In the data rows, 128 means zero.
What is the hidden score of each row? Scores go from 0 to 30, and 15 is about the middle. The score is a weighted sum of the row's numbers plus the product of two more (or one squared), each taken from its middle value.
[133 152  91 116 120 128 106 169 139 157 127  96 161 138 101  92 122 123
 146  88 118 123 135 134 127 148 142  97 147 146] >> 7
[153 115 115 111  83 138 124 162 159 184 101 155 187 152  90  91 155  89
 128 130 126 148 192 119 185 159 150 152 173 136] >> 18
[135 116 118 134  70 100 130 111 111 186 144  93 126 144 155  94 125 142
 124 118 135 133 126 147 140 133 131 133 128 113] >> 24
[118 142 140 125 129 109 147 146 126 115 138 141 150 135 126 102 115 129
 136 122 134 112 116 125 154 151 138 105 139 127] >> 18
[130 130 140 167 114 149 132  99 142 103 150 130 113 147 119 150 125 121
 136 154 135 118 156 121 139  93 136 137 123  97] >> 15
[125 112 124 135 128 129 145 114 123 116 141 113 123 144 137 132 121 132
 137 137 134 121 117 123 125 113 121 105 114 126] >> 11
[130 113 127 142 124 159 146 102 131 117 131 111 132 140 127 120 117 130
 149 142 130 135 127 137 122 148 131 104 135  94] >> 25
[124 106 132 140 138 159 131 152 135 119 131  86 138 131 144 120 112 128
 127 117 165 112  92 122 133 115 147 109 116 117] >> 17
[122 129  92 117 132 118 113 133 143 168 137 110 122 128 122 151 156 159
 137 163 136 139 119 138 117 132 104 144 157 154] >> 13
[118 121 142 123 121 113 139 140 117 123 126 133 120 129 127 140 119 134
  98 121 125 113 108 119 101 132 113 126 115 153] >> 10
[145 135 130 119 125 106 159 111 130 104 158 104 116 138 131 154 119 147
 107 116 137 123 118  96 127 153 118 143 107 126] >> 13
[100 124 107  90 119 126  85  94 109 170 130 121  85 141 139 108 158 175
 120 140 103 121 105 158 103 106 150 134 139 158] >> 13
[102 134 155 145  87 127 118 147 126 139 100 170 138 125 113 127 121 106
 137 118 117 106 118 176 160  93 124 123 123 153] >> 6
[128 140 105 137 145 116 144 126 129 132 150 142 111 144 105 172 128 145
 153 159 114 133 142 159  98 142 107 135 158 123] >> 16
[145 151 102 163 203 172  91  91 113  94  93 147 142  62  82  97 161  96
 217 188  68 109 118 165 143 122 207 139 140 147] >> 19
[120 117 118 167 124 163 137 140 132 136 129 102 151 148 127 129 115 132
 138 150 166 121 114 127 123 137 119 100 119 128] >> 24
[123 145 108 125 112 131 131 143 110 133 138 120 145 136 119 132 114 131
 135 123 124 132 113 120 139 136 133 113 150 134] >> 13
[130 144 141 149 108 167  93 143 143 126 113  63 153 144 127 102 109 131
 150 114 161 124 113 141 140 138 126  84 111 130] >> 12
[147 147 146 127 124 108 164 146 107 128 155 102 143 141 139 121 128 141
 121 124 134 144 134  80 131 141 128 139 122 127] >> 20
[113 143 171 133 125 172  92 153 138 143  70 124 137 125 134 148 123 139
  91 116 157 133 111 132  96 104 112 120 112 136] >> 12
[105 106 107  58 108  97 106  82  84 175 144 101  60 134 189  80 153 158
  98 140 129 119 106 123 123  79 136 111 128 139] >> 19
[133 114 109 136 140 111 162 144 153 113 164 130 116 118 133 166 132 135
 118 160 136 127 118 123 121 146 109 134 126 112] >> 16
[101 169 210 161 112 102 125 144 107 103 103 173  88 137 160 175 103 104
 132  80 121 104 124 123 112 114 109 126 101 123] >> 14
[129 123 125 115 120 116 138  88 105 140 141 126 105  99 141 146 142 147
 115 148 111 114 121 126 143 114 151 139  91 135] >> 15
[165 135 132 119 135 139 132 134 141 114 130 109 124  97 164 125 151 135
 129 117 140 133 123 123 125 139 149 127 118 143] >> 23
[132 156 124 120 113  95 141 124 128 151 145 105 147 131 101 134 113 160
 120 104 118 133 101 123  98 162 122 134 132 155] >> 13
[154 110 119 134 137 158 107  87 100 135  67 107 154  33  86 122 146 124
 187 168 142  93  87 149 117 149 168 117 102 106] >> 17
[108 137 115 147 153 112 158 134 128  91 159 142 114 133 121 146 126 134
 135 133 153 133 133 116 137 120  96 109 129 129] >> 12
[143 123 123 112 117 121 157 134 129 114 156  98 134 129 124 161 111 134
  84 140 158 130 105  78 113 135 129 145 110 127] >> 23
[116 134  92 116 108 135 134 159 141 129 115 128 148 127  99 122 151 127
 135 154 147 116 115 164 142 152 120 111 165 149] >> 15
[184 169 142 104  96 167  85 192 120 144  65  79 158  92 138  74 135 107
 112  57 108 146 101 130 135 117 162 119 118 150] >> 18
[105 103 114  78 132 106 124  94  82 130 133 126 110 113 150  92 141 133
 110 118 107 117 128 112 133 119 158 125  95 112] >> 11
[ 94 149 155 121 118 108 123 135 108 114 123 168 103 124 137 149 116 126
 129 125 125 100 121 127 132  96 106 122 115 129] >> 13
[131 139 136 160 125 135 131  89 108 142  85 115 158  75 105 141 112 130
 161 136 122 100  98 126 113 143 166 123 100 116] >> 15
[182 130 158 134 144 121 152  97 114 133  94 126 122  58 127 135 122 137
 125 147 129 109 113 102 122 134 152 136 102 115] >> 16
[113 150 199 161 101 102 134 142 124 108 104 142 109 134 161 164 112 135
 104 102 128  99 103 128 114 107 109 124 111 124] >> 18
[154 134 127 128 128 103 156 116 102 105 158 111 117 136 139 132  95 122
 112 103 113 143 114 118 125 143 156 150 116 149] >> 15
[130 128 105 120 161 135 117 101 119 113 130 152  97 114 143 114 167 125
 149 145  81 130 156 166 131  87 170 120 122 140] >> 12
[135 152 154 163 121 156 116 127 118 108 102 118 140 123 133 139 104 119
 135 141 132 115 123 134 133 101 128 128 130 135] >> 11
[137 116 122 117 136  99 156 128 124 112 151 140 129 133 121 144 104 122
 143 107 122 131 129 103 136 134 139 134 120 123] >> 13
[110 120 162 103 139 177  70 187 155 116  51 149 120 125 112 127 129 121
  52  64 154 161 141 105 117  85 128 145  98 125] >> 22
[169 148 136 115  96 111 131 143 138 133 149 140 152 137 130 119 125 117
 123 117 130 158 156 141 182 137 133 132 129 149] >> 12
[166 107 154 151 104 118 166  74 147 133 161 106 102 131 146 161 110 122
 110 151 163  98 113 100 127 105 138 140  77  72] >> 11
[106 134 146 134 143 108 140 140 106 106 119 161 120 136 140 116  99 109
 143 103 104 115 110 122 118 132 117 116 124 131] >> 12
[163 143 124  96 114 127 109 175 138 132 147 109 120 114 160 100 143 137
 103  89 129 148 127 125 162 114 115 139 119 136] >> 14
[185 145 122 138 160 157 121 115 144 123 126 116 124 101 134 166 157 125
 127 148  91 123 136 148 127 112 170 144 126 169] >> 19
[158 135 137 116 125 114 159 133 127 112 149 116 133 122 143 149 116 124
  95 127 127 151 123  96 107 125 126 149 109 145] >> 15
[117 117 114 136 149 130  89  91 145 106 155 146  82 143 156 122 150 142
 161 164  94 130 143 148 146 104 116 114 128 117] >> 9
[149 141 119  95 116 119 120 135 146 115 154 111 107 119 157 102 154 140
 108 115 116 144 129 133 148 114  95 118 111 128] >> 9
[147 104 131 125 140 163 137  80 105 135  86 106 119  66 142 118 156 107
 167 149 150 101  98 129 153 132 175 123 108  99] >> 21
[106 100 102 109 136 159 150 140 138 106 124 141 151 143  88 132 129 114
  97 143 147 157 128 102 126 133 114 135 147 124] >> 12
[128 113 130 152 104 155 155  98 168 140 140 105 131 150 132 112 109 129
 139 163 194 125 129 121 140 122 122 102 113  78] >> 21
[ 68  99  84  91 183 188 116 146 140 139  63 169 178 153  22 104 134 101
  67 130 162 161 170  79 111 141 163 131 193 132] >> 10
[129 126 127 130 149 126 132 110 112  99 109 135 120  99 132 145 123 113
 143 131 128 124 111 122 135 138 129  94 133 141] >> 19
[133 100 106  98 154 151 126 165 159 120 122 148 149 126 111 140 136 124
  96 118 173 157 145 112 118 129 118 133 124 105] >> 12
[172 133 124 157 154 157 115  93 141 123 173  97 116 197 160 127 117 136
 142 133  78 137 152 145  81  86 160 167 151 140] >> 11
[194 141 107 141 138 148 141 110 114 141  91  91 123  29 135 137 163 131
 126 171 121 119  98 123 129 130 145 149  89 139] >> 17
[111 133 123 128 121 120 149 131  99 147 120 109 126 128 144 119 121 125
 112 121 120 130 113 115 106  98 137 105 141 154] >> 16
[ 99 155 169 160 106 119 121 158 117 140  80 145 121 141 153 166 103 177
 107  85 130  85 113 141  76 135  99 135 123 127] >> 10
[162 164 121 125  79 113  95 135 143 143 139 197 183 133 120  68 158  57
 156 138  98 136 203 172 230 151 133 122 149 123] >> 21
[ 88 124 109  43 109 104 107  94  84 163 131 100  56 147 169  65 157 172
  97 140 137 121  99 131 108  70 137  95 132 118] >> 14
[111 151 236 157 125 103 110 157 122  88  99 161 109 132 182 157  81 133
 109  56  93 112 143 143 106 116 100 143  91 129] >> 11
[134 150 176 149  72  96 141 148 129 114 123 163 133 138 174 145 119 116
 132  95 100 109 153 141 167 115 125 135 123 132] >> 13
[133 103 123 128 167 149 133 102 140 117 115 102 138  69 113 118 151 127
 148 160 135 123 114 124 132 129 144 122  96 118] >> 17
[132 141 110 121 146 144 115 157 147 116 122 123 118 102 113 163 148 120
 139 148 159 136 118 133 126 131  92 101 136 140] >> 18
[135 115 120  69 129 131 147 135 130 143 117 129 148 140  98 130 109 117
  84  98 130 158 131  69 126 136 151 166 137 138] >> 15
[136 131 134 148 147 148 131 128 135  91 159 155  92 158 132 148 125 118
 153 136  75 137 143 145 127 115 133 142 139 130] >> 11
[111 132 116 117 104  89 134 136 134 174 118 125 167 125 115 145 109 157
 157 116 123 102 107 143  70 179 128 150 152 137] >> 11
[127 119 126 112 124 118 125 109 116 134 152 119 105 128 141 141 112 138
 117 129 128 128 104 116 122 118 106 134 129 102] >> 11
[116 131  92 134 108 120 143 139 129 189 118 105 197 122  97 176 137 163
 135 138 108 119 123 143 100 177 114 121 166 165] >> 13
[112 116 113 109 129 119 127 117 127 110 143 125 101 134 134 104 119 135
 125 153 144 128 129 131 165 103 105 107 118 105] >> 6
[123 131  91 100 156 157  95 106 104 141  84 114 100  65 128  80 181 146
 136 144 134 134  99 137 119  99 161 107 114 143] >> 19
[152 137 120 130 104 104 130 142 145 126 159 146 134 141 134 135 148 117
 135 152 131 130 144 142 182 143  85 110 119 110] >> 23
[139 123 105 147 135 127 147 152 138 113 147 139 140 127 103 147 139 122
 124 156 135 118 135 130 152 149 107 120 148 140] >> 12
[114 123 135 149 132 132 162 131 112 117 145 116 122 141 127 105 129 111
 143 129 137 112 120 115 137 133 110 112 112 121] >> 26
[124 103 112 139 136 138 149 122 139 124 141 120 126 122 133 171 149 122
 135 177 172 134 132 113 131 124  78 121 120  93] >> 13
[134 129 119 153 116 165 146 128 147 124 148 113 122 151 124 142 121 108
 141 167 154 137 140 120 120 119 131 112 147 128] >> 11
[145 134 112 124 143 121 142 124 128 123 132  97 134 132 143 146 127 132
 112 124 119 113 100 104 127 135 140 139 117 157] >> 13
[136 118 137 137 146  97 165 107 130  94 151 144 110 127 155 138 114 103
 133 119 120 124 137 116 132 142 101 149 107 108] >> 16
[112 116 157 129 140 106 149 123 122  95 124 146 111 130 151 153 121 116
 132 115 129 129 145 122 130 130 112 152 108 111] >> 14
[119 116 132 145 123 140 143 125 131 132 135 104 120 129 120 152 103 135
 133 134 166 113 129 128 125 123 106 129 127 123] >> 9
[142 130 151 146 141 109 143 131 114 106 152 132 116 145 157 129  92 101
 136 101 105 121 124 118 126 141 144 127 142 129] >> 13
[159 157 130 127 152 149 127 128 138 114 162 144 110 165 122 129 127 108
 119 131  91 145 167 103 120  99 154 155 141 125] >> 7
[116 117 121 106 151 136 122 158 128 121 125 151 109 119 116 116 140 122
 124 143 155 134 125 139 164 126  81  85 124 140] >> 10
[120 157 168 146 130  98 131 145 136 115 121 151 103 128 159 186 125 136
 125 115 121 118 128 130 114 116  85 127 111 106] >> 12
[132 147 154 161 161 126 112 113 130 105  95 170 119  73 136 116 155  82
 174 155 107 112 153 175 153 119 134 112  91 125] >> 21
[137 120 120 130 156 123 136  96  96 114  98 128 125  71 121 125 150 104
 146 145 129 111 119 119 140 142 148 121 131 133] >> 18
[105  52 142 174 103 188 108  81 167 161 108 103 163 176  82 123 103 141
 142 144 212  87 127 144  92 135 116 133 129  44] >> 22
[ 95 120 136 144 128 169 119 121 139 157  96 124 151 149 107 137 110 130
 136 127 149 122 132 143  87 141 126 121 145 137] >> 10
[137  95 137 175  76 186  99 107 177 172 133 100 180 169 119  79 128 132
 161 153 205 104 156 135 151 121 152  98 121  94] >> 12
[138 107 128 159 122 131 163 103 168 114 141 107 137 151 156 124  96 138
 133 114 156 125 114 108 128 134 109 121 144 101] >> 15
[111 129  92 129 161 115 130 149 114 118 136 140 111 129 100 131 134 125
 131 144 163 133 126 152 141 134 102 106 146 136] >> 18
[126 101 109  86 147 130  97 155 138 121 135 157 106 126 130 114 174 130
  82 126 162 149 161 127 148 105 109 152 108 112] >> 10
[128 121 103 123 151 109 142 136 119 133 132 121 134 133 116 151 122 132
 133 118 134 143 126 127 108 156 125 124 153 147] >> 15
[118 137 161 144 117 112 151 126 123 115 138 149 121 119 163 147 114 115
 121 113 140 125 131 129 130 129  98 122 122 128] >> 11
[125 124 135 141 135 135 132 125 123  96 124 107 132  82 130 125 122 120
 150 122 125 124 110 147 143 129 132 104  92 122] >> 16
[137 139 140 103 120  83 156 112 102 113 161 101 115 157 143 109  78 134
 118  92 113 118 105 114 131 148 141 140 127 123] >> 11
[132 103 131 125  96 109 154 141 145 142 135 147 169 122 102 128 164 123
 137 143 129 143 149 148 176 157 122 133 147 129] >> 27
[117 116 108  96 118 108 132  99 111 147 146  95 108 111 142 111 129 148
 116 152 124 119 101 126 118 128 136 129 112 121] >> 12
[101 128 133 140 110 146 122 133 153 188  93 127 171 145  95 165 125 167
 127 137 136 119 123 121  54 169 108 143 156 131] >> 13
[ 85 116 124 136 147 102 156 130 114  99 129 154 105 107 121 124 125 101
 154 142 108 111 149 126 138 132  85 101 143 118] >> 5
[ 98 120 118  76  83  72 110 120  83 144 145 133  94 140 163  91 134 148
 108 145 133 119 124 144 154 112 132 120 125 131] >> 11
[185 152  88 141 173 149 122  78 120 114 107 120  98  58 120 151 167 145
 163 177  74 120 140 144 106 100 178 166 121 163] >> 20
[130 124 114 124 143 110 149 115 126 123 156 150  95 134 145 140 154 131
 136 151 133 137 145 138 155 117 103 132 130 118] >> 20
[168 139 120 113 138 148 112 176 143 134 138 121 112 109 146 145 161 150
 101 134 144 155 105 112 150 125  88 130 109 133] >> 15
[ 98  90 126  86 143 148 122 119 133 143 121 148 121 137 102 132 114 122
 107 120 134 158 165  81 124 126 143 145 127  95] >> 15
[ 91 128 105 144 119 108 136 156 139 169 115 117 157 152  75 122 111 168
 152 124 112 107 115 150  80 184 119 116 174 154] >> 21
[105 135 107 117 116  97  74 102 120 136 165 193  94 139 159  91 173 114
 143 161 108 134 183 193 158  91 118 133 136 121] >> 5
[117 136 107 120 149 142 147 153 125 110 111 139 132 130  96 122 124 118
 145 150 153 144 112 131 131 125 123 100 146 155] >> 15
[126 137 159 130 121 115 139 124 107 134 119 121 148 142 145 134  90 114
 122  95 119 104 119 116 110 130 140 117 121 153] >> 8
[130 122 128 142 140 123 132 137 115  96 137 134 122 132 122 155 105 130
 116 120 138 145 111 109 135 119 135 119 142 128] >> 26
[140 114 128 110 129  96 171 136 107 118 154 115 117 128 145 132 104 134
 110 125 112 138 122 115 136 131 116 127 115 132] >> 13
[151 121 132 124 136  81 158 122 106  79 165 131 101 142 151 132  99 116
 142  99 116 109 139 121 141 136 122 142 131 106] >> 9
[128 124 163 147 122 132 128 140 132 116  85 165 140  77 130 161 139 121
 132 151 121  92 117 109 120 131 137 123  97 144] >> 25
[145 133 116 120 136 125 118 139 131 124 158 106 113 127 155 139 127 158
 112 137 122 164 132 112 149 118 122 130 126 133] >> 18
[162 133 114 116 159 162 105 161 134 121  95 116 122  70 104 124 145 126
 124 127 141 133 110 117 133 121 120 101 117 128] >> 17
[131 152 135 148 127 121 119 140 115 140 110 113 152 149 121 129 107 140
 134  90  95 123 115 138  97 155 149 145 138 157] >> 20
[121 117 162 127 143 149 121 138 135 127  90 123 144 129 139 144  97 116
  86  77 133 136 144  76  96 110 116 137 101 124] >> 15
[ 97 125 173 150 128 121 137 144 123 111 118 144 105 126 146 149 110 117
 125 119 154 113 129 119 112 133 106  95 121 121] >> 16
[200 173 131 163  81 137  92 140 158 136 180 147 161 159 157 102 158 105
 151 129  80 162 201 174 179 108 166 165 159 153] >> 12
[118 112 151 154 123 118 135 128 131  75 149 132 139 156 132 101 108 125
 152 120 145 119 115 142 143 130 130  89 109 105] >> 22
[114  68 255 227  43 205 110  63 157 135 100 102 116 183 175 174  55 150
 119 129 226  72 136 145 105  77  78 120  50  19] >> 4
[156 138 126  87 138 152 101  97 100 161  56 113 124  56 128  66 172 105
 130 111 109 144 109 125 138 121 183 138 106 133] >> 19
[149 151 141 125  99 116 143 151 114 122 152 130 149 134 142 100 127  97
 142 104 132 131 136 128 155 150 140 141 124 115] >> 19
[125 109 168 122 122 109 146 127 124 111 153 139  99 146 159 146 109 132
 127 117 121 102 116 108 134 125 111 141 120 123] >> 11
[137 127 110 142 122 106 139 122 133 120 133 123 124 100 130 137 150 110
 148 143 131 116 124 125 148 131 135 105 117 145] >> 19
[ 96 114 138 151 152 107 153 115 114 102 129 128 151 135 137 105  99 115
 147  87 104 122 110 115 135 154 134 114 137 129] >> 21
[147 126 103 140 157 132 130  83 137 125 151 137  90 132 144 155 160 152
 140 171  95 137 138 149 125 101 136 167 108 150] >> 20
[ 90  88  83  83 134  93  93  77  88 167 173 135  26 168 180 105 187 166
 100 174 117 138 114 157 126  63 115 111 110 112] >> 21
[147 127 130 197 158 183 108  51 117 136 101 100 134  74 108 132 131 114
 194 182 110  85 113 145 124 119 169 128 106 104] >> 12
[112 138 121 120 132 111 134 105 113 130 107 120 131 129 114 101 120 139
 142 139 127  99  97 151 111 125 148 118 111 165] >> 16
[ 96 114 153 158 131 127 143 125 121  91 143 120 142 128 112 116  90 135
 145 108 143  99 123 117 135 155 142 104 126 129] >> 19
[147 165 118 110 160 196  69 178 123 121  66  78 135  96 133  73 126 125
 109  80 140 153 102 128 131 117 125  96 114 123] >> 12
[126 116 121 144 127 156 148 125 105 121 119 126 130  94 119 114 136 129
 149 158 139 112  96 137 110 141 147 117 110 106] >> 25
[159 162 108 176 191 179  66  77 111 158  22 146 105  31  82 196 206 151
 211 216  68  63 135 197  48 147 181 171 148 167] >> 15
[172 120 117 133  98 112 115 101 133 139 124 144 122  89 124 133 170 112
 131 180 137 114 149 149 184 128 125 132 106 117] >> 11
[147 131 109 134 137 121 135 112 108 116 113 124 142 105 112 144 135 111
 143 152 150 122 104 116 148 139 130 121 119 131] >> 15
[111 143 187 152  57 102  98 166 127 134  96 179 158 133 131 116 155  94
 147 128 119 115 169 167 181 142 113 111 139 130] >> 15
[134 117  83 159 107 196 117 125 150 181 122 108 146 165  87 142 126 163
 152 165 170 129 116 153  70 142 124 113 159 148] >> 15
[110 141 138 106 119 104 113 120 101 136 131 151  99 130 160 116 129 163
 109 116 103 130 127 149 108 102 103 141 121 148] >> 6
[163 136 108  91 112 117 138 146 127 139 154 105 124 133 152 126 124 145
  95 112 152 152 107 108 121 124 124 139 112 118] >> 13
[143 112 131 126 108 105 124 117 104 119 148 133 120 131 152 136 123 145
 126 124 134 112 132 158 142 149 120 111 130 105] >> 13
[100  96  95 116 164 157 117 131 151 143  99 170 136 110  80 155 140 141
 109 154 133 133 150  96 113 149 112 164 151 110] >> 7
[151 138 112 115  89 113 145 136 122 145 146 133 156 140 147 137 122 126
 110 128 128 148 126 111 130 121 131 141 142 134] >> 13
[130 108 123 129 148 116 151 122 116 107 149 132 130 117 135 152 111 118
 126 138 141 113 115 115 125 137 109 136 120 113] >> 9
[124 110 158 138 146 128 151 113 116 105 147 100 116 141 142  92  77 138
 155 115 141 118 105 121 136 122 125  96  94  72] >> 27
[113 125 127  78 121  94 117  96  97 162 160 120  69 135 179 110 151 168
 104 147 130 125 119 143 132  84 125 125 111 127] >> 10
[132 118 104 112 150 120 139 132 120 117 137 115 102 126 153 118 165 144
 136 160 118 146 123 151 118 117 134 117 125 150] >> 27
[110 151 149 149 141 140  94 148 122 128  87 176 147 135 103 113 100 107
 137 125 104 143 157 132 134 112 141 130 145 158] >> 6
[162 149 104 128 130 142 118 130 121 122  91 127 126  91 112 109 154 116
 133 108 125 135 127 138 137 133 145 105 128 123] >> 15
[158 117 118 130 125 124 148 148 135 131 131 108 130 124 122 147 138 131
 114 125 143 141 114  91 112 139 105 131 130 123] >> 16
[138 119 122 133 126 113 155 113 110 115 142 118 132 110 129 137 118 111
 132 135 130 123 112 113 132 133 122 125 110 123] >> 11
[142 137 127 133 143 120 136 121 108 130 111 144 153  86 120 113 135 102
 148 138 108 111 112 139 130 138 127 128 124 118] >> 18
[151 145  88 119 152 174 111 146 121 163  84 115 142 118 103 114 142 151
 106 126 139 143 116 130 111 138 159 129 131 181] >> 21
[124 130 148 151 105  99 155 140 144 145 127 133 137 129 123 153 121 133
 133 112 106  99 140 168 118 162 110 155 130 125] >> 22
[152 152 117 152 174 156 110 129 151 114 161 139 112 160 140 174 142 123
 116 158  84 154 145 148 121 105 136 156 129 169] >> 15
[123 126 124 160 140 140 119 128 145 117 146 131 135 144 121 127 121 116
 147 145 104 127 172 125 143 123 139 115 132 127] >> 8
[160 142 131  96  88  87 120 136 131 153 146 130 118 124 139 104 144 118
 124 137 124 149 148 127 181 130 125 135 136 122] >> 12
[120 106 132  97 128 121 125 120 104 128 129 126 149 147 120  86 101 110
 107 100 106 153 140  86 149 138 167 125 138 126] >> 14
[130 121 121 121  75 108 106 148 141 132 144 144 150 132 125  95 141 112
 159 153 117 142 154 175 186 139 123 132 152 135] >> 12
[122 112 120 161  96 174 128 122 149 160 124  91 142 140 106 121 116 135
 124 156 198 136  95 116 127 137 121  88 135 115] >> 17
[127 105 124 166 146 190  72 115 172 126 139 163 134 186  83 126 153 101
 162 169 135 152 239 151 159  97 117 132 148  74] >> 9
[ 72 100 118  67 138 123 109 112 116 161 117 152  89 149 134  98 160 131
  97 126 138 125 137 125 128  94 144 152 131 127] >> 9
[175 178 148 115 148 191  53 232 172 121  98  26 135 102 143  76 115 163
 108  50 175 164  95 146 131 109  97  67 107 138] >> 19
[ 63  89 117  58  98 114  85  76  84 198 147 108  59 165 186  61 176 190
  64 141 136 133 100 149 127  44 168 104 130 125] >> 22
[142 134 122 137 131 101 155 118 110 118 136 123 124 110 160 136 104 127
 122 139 142 135 117 109 133 132 132 136 126 130] >> 15
[151 118 156 135  48 141 124 134 157 145 143 108 174 146 139  85 116  91
 154 127 146 129 139 140 173 148 139 114 116  99] >> 13
[144 125 104 118 144 128 142 143 148 123 132 140 121 122 114 159 139 131
 127 146 142 133 127 109 139 118 125 130 130 128] >> 13
[149 154 120 155 145 109 118  82 138 148 104  90 166 103 111 122 147 163
 212 125  60  99  99 172  52 198 172 155 169 152] >> 29
[111 131 141 140 112 112 131 135 126 107 126 148  96 126 151 141 133 134
 126 131 121 120 117 120 127 129 112 131 126 134] >> 15
[171 137 120 153 157 128 129 117 148 116 176 126  96 134 140 179 155 160
 112 142  91 147 162 140 112 122 135 155 136 134] >> 18
[119 116  95 116 138 128 134 142 132 132 124 107 130 122 108 134 126 140
 121 138 157 143 100 106 110 136 107 117 138 169] >> 14
[135 121 127 131 110 115 150 130 148 117 164 128 136 140 141 139 138 115
 140 158 138 114 139 164 148 146  93 112 135 103] >> 19
[107 118 133 122 134 103 135 108 110 107 151 129  93 145 156 115 129 126
 137 127 135 132 118 117 141 110 131 111 118  99] >> 17
[ 99 119 112 147 122 149 118 149 136 158 113 113 159 142  92 115 118 154
 157 109 145 123 128 158 105 168 121 138 167 119] >> 23
[123 127 156 137 124 128 150 121 112  95 132 116 113 120 149 125  98 139
 125 119 118 103 114 114 117 143 113 118 117 138] >> 10
[136 134 121 123 135 136 146 108  98 116 120 130 143  98 136 129 132 116
 136 157 108 129 113 112 119 128 150 126 107 129] >> 14
[161 138 166 121  92 108 127 142 137 129 120 140 141 127 134 165 139 141
 111 107 110 127 120 147 110 141 108 154 114 134] >> 14
[105 113 117 135 167 105 129 122 105 102 139 140 127 130  99 138 121 128
 166 139 139 130 126 141 155 153 122 106 152 130] >> 18
[ 92 128 113 147 123 113 131 145 128 148 110 146 154 138  98 130 118 136
 162 131 126 111 139 166 105 164  99 113 157 150] >> 17
[125 141 115 102 141 144 123 150 136 137 116 125 142 139 118 132 134 119
  86 120 144 146 125  88 127 122 137 131 119 131] >> 11
[144 136 126 130 117 137 122 150 135 140 124 126 131 124 118 113 130 112
 148 127 138 145 125 124 166 151 137 116 130 135] >> 17
[134 127 137 116 172 147 108 155 138 115 109 139 145 115 111 128 114 111
 121  98 138 128 143 120 132 127 136 137 137 113] >> 11
[108 109 142 123 145 114 147 138 129 109 119 134 151 126 106 136 117 105
 136 120 105 136 121  95 124 140 146 134 143 124] >> 21
[126 125 145 124 111  89 153 141 116  98 144 104 158 136 145 128 110 134
 121  86 113 114 111 105 106 156 132 135 112 143] >> 18
[ 84 111 177  97 119  82 129  74  81 146 141 128  76 124 190  97 128 137
 137 108 107 114 109 156 128 113 146 113 109 119] >> 17
[108 126 183 147 138  97 119 122 120  92 127 177  97 122 153 177 107 121
 113 124 115 101 125 148 136 107  73 122 108 110] >> 6
[133 137 135 113 117  97 154 124  96 100 162 105 139 141 151 122  88 113
  98  84 113 139 114  93  98 139 158 135 126 138] >> 26
[132 118 125 122 130 115 147 131 141 108 147 122 122 126 116 156 112 106
 143 131 140 126 135 108 137 132 108 122 115 111] >> 12
[161 142 134 104 139 178  73 173 160 142 102 129 145 110 111  80 145 108
 128 104 137 153 158 135 186 115 133 119 104 118] >> 7
[126 134 121 136 142 113 153 132 121 115 121 121 134 116 124 113 117 112
 153 123 116 123 108 121 145 137 159 115 140 132] >> 19
[107 143 120 139 153 127 135 126 113  92 161 135 122 144 116 135 118 132
 166 134 105 125 149 154 117 133 116 139 133 129] >> 10
[129 128 130 104 131  97 151 136 119 130 141 105 143 131 131 144 101 106
 129  90 132 140 125  82 130 142 116 155 133 139] >> 18
[143 125 121 176 160 154 112 128 150 105 166 116 106 169 137 124 119 131
 145 146 121 135 170 141 120 112 149 134 148 125] >> 12
[218 208 152 119 113 230  10 241 206 120 108   2 127 109 172  32 121 129
 136  26 176 169 129 172 138 113  77  58  97  83] >> 5
[123 133 122 104 121 126 139 110 111 126 117 125 121 102  97  95 122 132
 126 127 127 136 105 114 114 140 158 109 121 136] >> 16
[136 114 109 127 146 134 156 138 136 112 135 145 144 137 124 161 131 122
 111 141 153 150 117 136 125 131 120 135 133 132] >> 25
[123 117 142 132 161 139 140 116 113  94 108 140 141 115 110 121 108  92
 141 129 101 142 147 143 143 127 154 127 141 106] >> 17
[113 129 137 129 141 110 142 133 131 119 142 146 131 143 132 146 111 125
 119 108 133 137 132 134 119 152 124 148 135 119] >> 18
[173 152 125 128 135 153 115 163 137 120  92  97 115  66 141 142 145 121
 137 105 126 123  91 137 117 127 137 120  94 136] >> 19
[122 130 100 103 119 120 112 137 152 206  80  91 200 116  88 144 146 161
 144 107 117 102 111 130  51 189 144 159 173 164] >> 16
[119 108 110 140 135 127 147 136 125 132 137 124 110 133 132 154 141 157
 130 157 175 128 132 130 149 121 109 116 134 116] >> 18
[118 128 121 129 133 102 152 111 150 133 162 116 121 146 139 158 122 145
 129 123 137 131 127 125  99 173 117 154 145 109] >> 18
